50 stands for zero in the data rows.
Here are some numbered points:
array([35, 58, 47, 39, 51, 51, 59, 57, 69, 48, 34, 48, 55, 42, 45, 58]) 0
array([62, 61, 33, 62, 17, 54, 56, 56, 41, 49, 39, 34, 65, 36, 48, 47]) 1
array([46, 52, 67, 99, 47, 50, 40, 61, 79, 35, 22, 34, 22, 66, 96, 54]) 2
array([40, 64, 50, 36, 59, 52, 42, 54, 52, 51, 63, 51, 29, 44, 42, 68]) 3
array([68, 86, 65, 32, 33, 42, 12, 51, 99, 33, 79, 26, 76, 70, 49, 27]) 4
array([48, 65, 47, 36, 43, 46, 62, 36, 34, 42, 51, 39, 48, 38, 35, 62]) 5
array([44, 56, 48, 38, 55, 48, 66, 49, 59, 43, 52, 32, 44, 42, 52, 66]) 6
array([52, 55, 49, 45, 45, 48, 60, 49, 75, 43, 55, 45, 47, 47, 37, 80]) 7
array([38, 67, 41, 59, 57, 45, 60, 45, 91, 63, 44, 48, 49, 46, 49, 69]) 8
array([35, 34, 65, 68, 45, 70, 31, 56, 77, 52, 23, 48,  7, 29, 84,  7]) 9
array([57, 73, 52, 58, 70, 41, 73, 46, 63, 47, 40, 55, 45, 70, 55, 53]) 10
array([76, 34, 56, 69, 29, 44,  0, 46,  8, 23, 53, 23, 41,  5, 65, 21]) 11
array([55, 78, 43, 42, 58, 57, 80, 55, 48, 52, 40, 59, 69, 43, 51, 57]) 12
array([56, 70, 42, 35, 61, 45, 33, 63, 62, 50, 50, 65, 35, 46, 52, 63]) 13
array([55, 43, 36, 33, 53, 60, 51, 63, 35, 40, 67, 56, 49, 44, 52, 45]) 14
array([44, 67, 43, 40, 54, 44, 72, 59, 70, 65, 56, 51, 35, 51, 54, 57]) 15
array([62, 44, 59, 54, 28, 55, 82, 51, 10, 36, 42, 58, 67, 36, 40, 43]) 16
array([66, 43, 47, 57, 38, 42, 36, 65, 25, 54, 42, 27, 59, 40, 42, 42]) 17
array([24, 66, 51, 70, 61, 93, 52, 45, 86, 64, 43, 56, 41, 43, 61, 66]) 18
array([69, 43, 74, 30, 30, 38, 53, 35, 16, 54, 74, 36, 50, 99, 41, 29]) 19
array([48, 53, 64, 43, 57, 46, 80, 49, 75, 47, 48, 54, 23, 51, 55, 49]) 20
array([41, 38, 42, 38, 52, 51, 55, 50, 99, 56, 63, 52, 79, 46, 50, 58]) 21
array([25, 49, 53, 78, 98, 50, 65, 47, 81, 63, 14, 56,  8, 85, 53, 33]) 22
array([50, 41, 53, 37, 40, 46, 65, 50, 59, 41, 47, 58, 52, 55, 35, 60]) 23
array([37,  8, 53, 47, 33, 42, 36, 41, 25, 45, 53, 85, 49, 32, 56, 29]) 24
array([45, 45, 39, 64, 41, 42, 34, 74, 60, 56, 53, 32, 65, 55, 48, 41]) 25
array([17, 39, 65, 56, 64, 55, 55, 38, 61, 61, 41, 62, 22, 44, 60, 48]) 26
array([78, 67, 83, 61, 59, 18, 46, 23, 40, 66, 30, 24, 68, 81, 43, 45]) 27
array([48, 60, 20, 58, 60, 35, 16, 68,  5, 67, 34, 53, 53, 65, 36, 52]) 28
array([40, 45, 76, 53, 43, 73, 44, 46, 80, 41, 26, 54, 23, 46, 71, 46]) 29
array([32, 50, 59, 39, 60, 55, 70, 44, 34, 54, 50, 67, 40, 45, 53, 39]) 30
array([59, 32, 53, 53, 38, 42, 22, 41, 87, 37, 33, 46, 45, 49, 71, 34]) 31
array([67, 61, 61, 52, 49, 44, 25, 53, 28, 68, 64, 39, 53, 89, 33, 46]) 32
array([45, 46, 66, 54, 28, 17, 33, 34, 25, 57, 42, 60, 59, 71, 17, 43]) 33
array([41, 22, 58, 47, 54, 66, 44, 56, 36, 19, 56, 49, 26, 31, 66, 49]) 34
array([72, 24, 51, 99, 41, 54, 26, 46, 23, 50, 27, 53, 24, 45, 74, 59]) 35
array([42, 59, 32, 41, 55, 48, 37, 50, 44, 52, 36, 40, 30, 60, 54, 43]) 36
array([40, 77, 41, 39, 53, 54, 70, 56, 46, 55, 56, 44, 44, 58, 56, 51]) 37
array([46, 67, 39, 68, 52, 56, 70, 53, 74, 54, 46, 48,  8, 43, 64, 87]) 38
array([55, 54, 32, 85, 48, 54, 47, 54, 94, 48, 51, 42, 52, 49, 50, 67]) 39
array([40, 45, 33, 30, 65, 35, 43, 55, 42, 58, 67, 67, 61, 46, 38, 76]) 40
array([55, 62, 50, 42, 52, 47, 75, 60, 53, 45, 55, 65, 41, 48, 63, 42]) 41
array([65, 37, 43, 47, 25, 67, 70, 56, 29, 43, 51, 51, 35, 29, 46, 59]) 42
array([37, 57, 52, 45, 57, 49, 62, 47, 66, 46, 52, 48, 53, 48, 48, 72]) 43
array([85, 75, 56, 43, 56, 32, 38, 32, 37, 83, 54, 50, 63, 77, 39, 40]) 44
array([46, 54, 41, 55, 53, 47, 56, 59, 80, 44, 51, 44, 66, 35, 70, 39]) 45
array([68, 64, 51, 79, 40, 55, 74, 61, 34, 60, 62, 62, 44, 55, 46, 53]) 46
array([44, 56, 32, 45, 56, 45, 31, 51, 51, 54, 49, 44, 37, 50, 49, 53]) 47
array([35, 32, 32, 35, 42, 48, 47, 42, 43, 52, 63, 59, 72, 38, 48, 25]) 48
array([41, 51, 53, 48, 61, 38, 30, 43, 27, 46, 62, 54, 15, 53, 49, 65]) 49
array([63, 35, 59, 66, 50, 54, 53, 47, 61, 25, 54, 39, 55, 30, 68, 28]) 50
array([64, 45, 44, 54, 14, 62, 68, 59, 57, 36, 63, 51, 61, 35, 36, 58]) 51
array([42, 62, 59, 27, 61, 35, 76, 33, 36, 59, 48, 60, 15, 48, 50, 32]) 52
array([45, 41, 50, 50, 47, 68, 68, 54, 62, 51, 50, 44, 52, 38, 50, 58]) 53
array([50, 67, 32, 59, 61, 53, 54, 56, 59, 62, 36, 42, 69, 56, 58, 55]) 54
array([40, 40, 41, 44, 62, 48, 57, 49, 63, 51, 77, 56, 66, 48, 44, 48]) 55
array([36, 30, 48, 38, 71, 51, 56, 44, 56, 44, 53, 33, 58, 50, 51, 40]) 56
array([49, 68, 55, 42, 53, 40, 59, 53, 40, 56, 47, 49, 43, 49, 46, 60]) 57
array([38, 36, 48, 33, 64, 48, 59, 44, 46, 68, 49, 71, 19, 61, 44, 54]) 58
array([41, 98, 50, 49, 62, 29, 54, 39, 61, 61, 41, 38, 64, 60, 49, 22]) 59
array([49, 61, 57, 49, 39, 40, 55, 39, 30, 58, 42, 67, 74, 47, 34, 47]) 60
array([42, 51, 57, 50, 63, 53, 56, 48, 59, 44, 36, 51, 25, 47, 76, 60]) 61
array([36, 39, 47, 64, 50, 67, 52, 55, 38, 59, 62, 47, 64, 72, 56, 48]) 62
array([53, 49, 49, 33, 66, 37, 37, 55, 53, 50, 55, 42, 52, 65, 45, 72]) 63
array([32, 48, 54, 41, 41, 46, 73, 44, 67, 53, 58, 44, 45, 39, 56, 52]) 64
array([43, 58, 43, 37, 64, 53, 70, 50, 60, 48, 51, 52, 45, 40, 40, 53]) 65
array([50, 51, 40, 39, 50, 41, 45, 51, 68, 63, 50, 50, 54, 59, 41, 32]) 66
array([36, 79, 43, 32, 57, 53, 70, 55, 45, 57, 60, 48, 48, 47, 46, 44]) 67
array([62, 42, 31, 50, 60, 54, 13, 38, 33, 24, 22, 53, 23, 30, 41, 40]) 68
array([49, 58, 48, 39, 64, 52, 32, 42, 64, 58, 53, 56, 66, 42, 47, 58]) 69
array([32, 47, 62, 99, 58, 57, 53, 39, 60, 65, 54, 51, 64, 80, 46, 68]) 70
array([49, 48, 32, 43, 57, 41, 23, 50, 31, 59, 43, 50, 56, 53, 58, 51]) 71
array([52, 51, 51, 42, 53, 55, 68, 54, 40, 54, 53, 45, 88, 55, 54, 56]) 72
array([78, 23, 25, 69, 37, 55, 41, 51, 21, 26, 21, 52, 50, 44, 49, 35]) 73
array([44, 63, 43, 41, 56, 57, 52, 49, 77, 56, 54, 58, 87, 48, 54, 52]) 74
array([40, 52, 44, 39, 41, 35, 32, 54, 27, 66, 63, 67, 66, 57, 38, 52]) 75
array([53, 35, 62, 58, 24, 60, 51, 50, 50, 34, 67, 53, 91, 35, 43, 57]) 76
array([85,  8, 60, 99, 23, 38,  0, 47,  0, 17, 51, 48, 30,  8, 26, 22]) 77
array([99,  7, 41, 77, 25, 34,  0, 76,  0, 39, 57, 34, 70, 27, 49, 39]) 78
array([59, 43, 42, 46, 52, 62, 73, 63, 54, 52, 46, 45, 47, 58, 56, 49]) 79
Which two points above are nearest to each new point, looking only along the 7 directions in which the numbered points spread most? Their numbers follow each, nearest first.
array([45, 68, 46, 33, 46, 56, 46, 60, 44, 53, 59, 79, 60, 54, 51, 50]) -> 23 63
array([47, 65, 86, 46, 44, 64, 36, 51, 54, 43, 47, 35, 46, 42, 61, 47]) -> 50 41
array([71, 60, 61, 41, 23, 59, 43, 40, 61, 39, 78, 34, 27, 48, 29, 57]) -> 5 6
array([51, 38, 60, 45, 39, 60, 40, 56, 36, 32, 43, 48, 61, 45, 74, 50]) -> 50 14
array([30, 50, 53, 29, 51, 54, 63, 52, 43, 47, 45, 55, 44, 35, 77, 61]) -> 65 41
array([50, 32, 40, 41, 45, 44, 58, 43, 34, 54, 61, 77, 52, 50, 41, 56]) -> 14 60
array([49, 43, 55, 49, 53, 48, 38, 53, 82, 40, 44, 44, 35, 44, 63, 52]) -> 45 31
array([31, 48, 46, 42, 54, 51, 35, 42, 44, 50, 59, 47, 50, 46, 53, 49]) -> 56 69
array([51, 35, 51, 48, 43, 44, 52, 38, 38, 56, 52, 58, 42, 43, 37, 59]) -> 14 23
array([48, 49, 55, 34, 40, 62, 38, 67, 54, 47, 57, 48, 40, 55, 43, 42]) -> 56 66
array([40, 57, 42, 38, 61, 50, 99, 56, 46, 56, 56, 48, 45, 48, 39, 58]) -> 12 67
array([56, 61, 49, 45, 46, 49, 63, 63, 47, 49, 42, 41, 60, 48, 53, 60]) -> 79 7
array([49,  0, 27, 41, 50, 58, 19, 38, 32, 44, 37, 72, 55, 61, 71, 40]) -> 24 48
array([69, 44, 36, 76, 46, 42, 42, 66, 41, 69, 36, 59, 59, 76, 46, 36]) -> 62 32
array([54, 24, 36, 58, 41, 40, 39, 47, 32, 72, 63, 57, 50, 70, 38, 34]) -> 33 75
array([44, 46, 50, 49, 47, 43, 57, 55, 56, 50, 61, 44, 73, 52, 48, 52]) -> 72 55
array([36, 59, 54, 56, 42, 48, 54, 53, 22, 39, 50, 57, 64, 73, 56, 33]) -> 60 62
array([59, 37, 39, 59, 47, 50, 65, 65, 70, 54, 43, 30, 66, 61, 48, 59]) -> 54 7
array([56, 53, 54, 37, 42, 51, 70, 59, 44, 48, 50, 40, 50, 59, 60, 41]) -> 41 23
array([38, 59, 52, 70, 52, 51, 49, 39, 57, 52, 66, 75, 53, 47, 49, 51]) -> 62 23
array([43, 56, 43, 75, 41, 47, 26, 44, 57, 65, 41, 55, 47, 40, 45, 65]) -> 25 47
array([40, 58, 52, 42, 46, 50, 82, 48, 61, 42, 51, 49, 20, 52, 61, 44]) -> 20 41
array([42, 39, 37, 39, 57, 35, 41, 50, 40, 58, 76, 56, 87, 50, 31, 40]) -> 75 48
array([58, 67, 58, 50, 65, 39, 38, 57, 32, 53, 56, 57, 55, 60, 42, 62]) -> 63 57
array([49, 49, 42, 43, 58, 55, 77, 70, 43, 50, 39, 32, 54, 49, 53, 43]) -> 79 41
array([63, 48, 47, 73, 49, 55, 38, 56, 29, 69, 47, 59, 26, 67, 47, 54]) -> 49 36
array([51, 52, 41, 31, 40, 65, 56, 66, 60, 41, 61, 29, 42, 72, 52, 56]) -> 6 0
array([86, 68, 70, 45, 45, 16, 48, 23, 38, 30, 37, 41, 97, 58, 29, 54]) -> 44 32
array([66, 21, 54, 72, 39, 73, 60, 46, 87, 15, 42, 44, 74, 36, 81, 41]) -> 50 45
array([21, 35, 60, 46, 84, 62, 59, 36, 73, 39, 33, 69, 35, 38, 51, 46]) -> 26 61
array([62, 47, 66, 31, 59, 55, 62, 57, 28, 53, 48, 34, 58, 56, 54, 32]) -> 60 5
array([48, 63, 71, 32, 65, 28, 59, 25, 63, 31, 68, 44, 78, 60, 37, 46]) -> 66 59
array([59, 54, 70, 31, 72, 32, 45, 25, 59, 73, 33, 40, 33, 68, 42, 28]) -> 59 66
array([63, 36, 66, 52, 46, 59, 54, 46, 95, 26, 30, 33, 32, 40, 99, 54]) -> 29 50
array([47, 48, 52, 35, 48, 48, 66, 56, 45, 45, 51, 54, 57, 58, 56, 38]) -> 23 41
array([59, 42, 57, 58, 37, 46, 36, 51, 54, 34, 57, 43, 51, 45, 41, 57]) -> 25 17
array([66, 49, 48, 52, 50, 46, 40, 59, 41, 55, 58, 50, 26, 54, 39, 44]) -> 36 49
array([60, 53, 46, 48, 50, 48, 29, 55, 26, 76, 43, 25, 61, 56, 42, 67]) -> 71 32
array([37, 31, 39, 35, 55, 45, 51, 44, 30, 58, 41, 76, 74, 55, 48, 44]) -> 75 48
array([60, 55, 37, 60, 58, 49, 52, 48, 61, 44, 62, 45, 72, 52, 41, 41]) -> 25 72
array([50, 62, 55, 47, 40, 38, 64, 55, 14, 53, 43, 51, 53, 70, 39, 54]) -> 60 57
array([39, 47, 55, 36, 59, 53, 44, 55, 53, 48, 60, 59, 52, 42, 46, 45]) -> 56 55
array([47, 67, 57, 28, 64, 28, 52, 33, 49, 41, 62, 55, 85, 60, 43, 55]) -> 66 72
array([64, 37, 40, 42, 56, 58, 51, 60, 51, 41, 66, 50, 94, 51, 52, 43]) -> 76 72
array([48, 33, 40, 54, 33, 40, 24, 52, 16, 54, 56, 65, 46, 76, 43, 17]) -> 33 71
array([42, 68, 54, 63, 85, 53, 57, 43, 31, 48, 49, 50, 77, 72, 53, 70]) -> 54 62
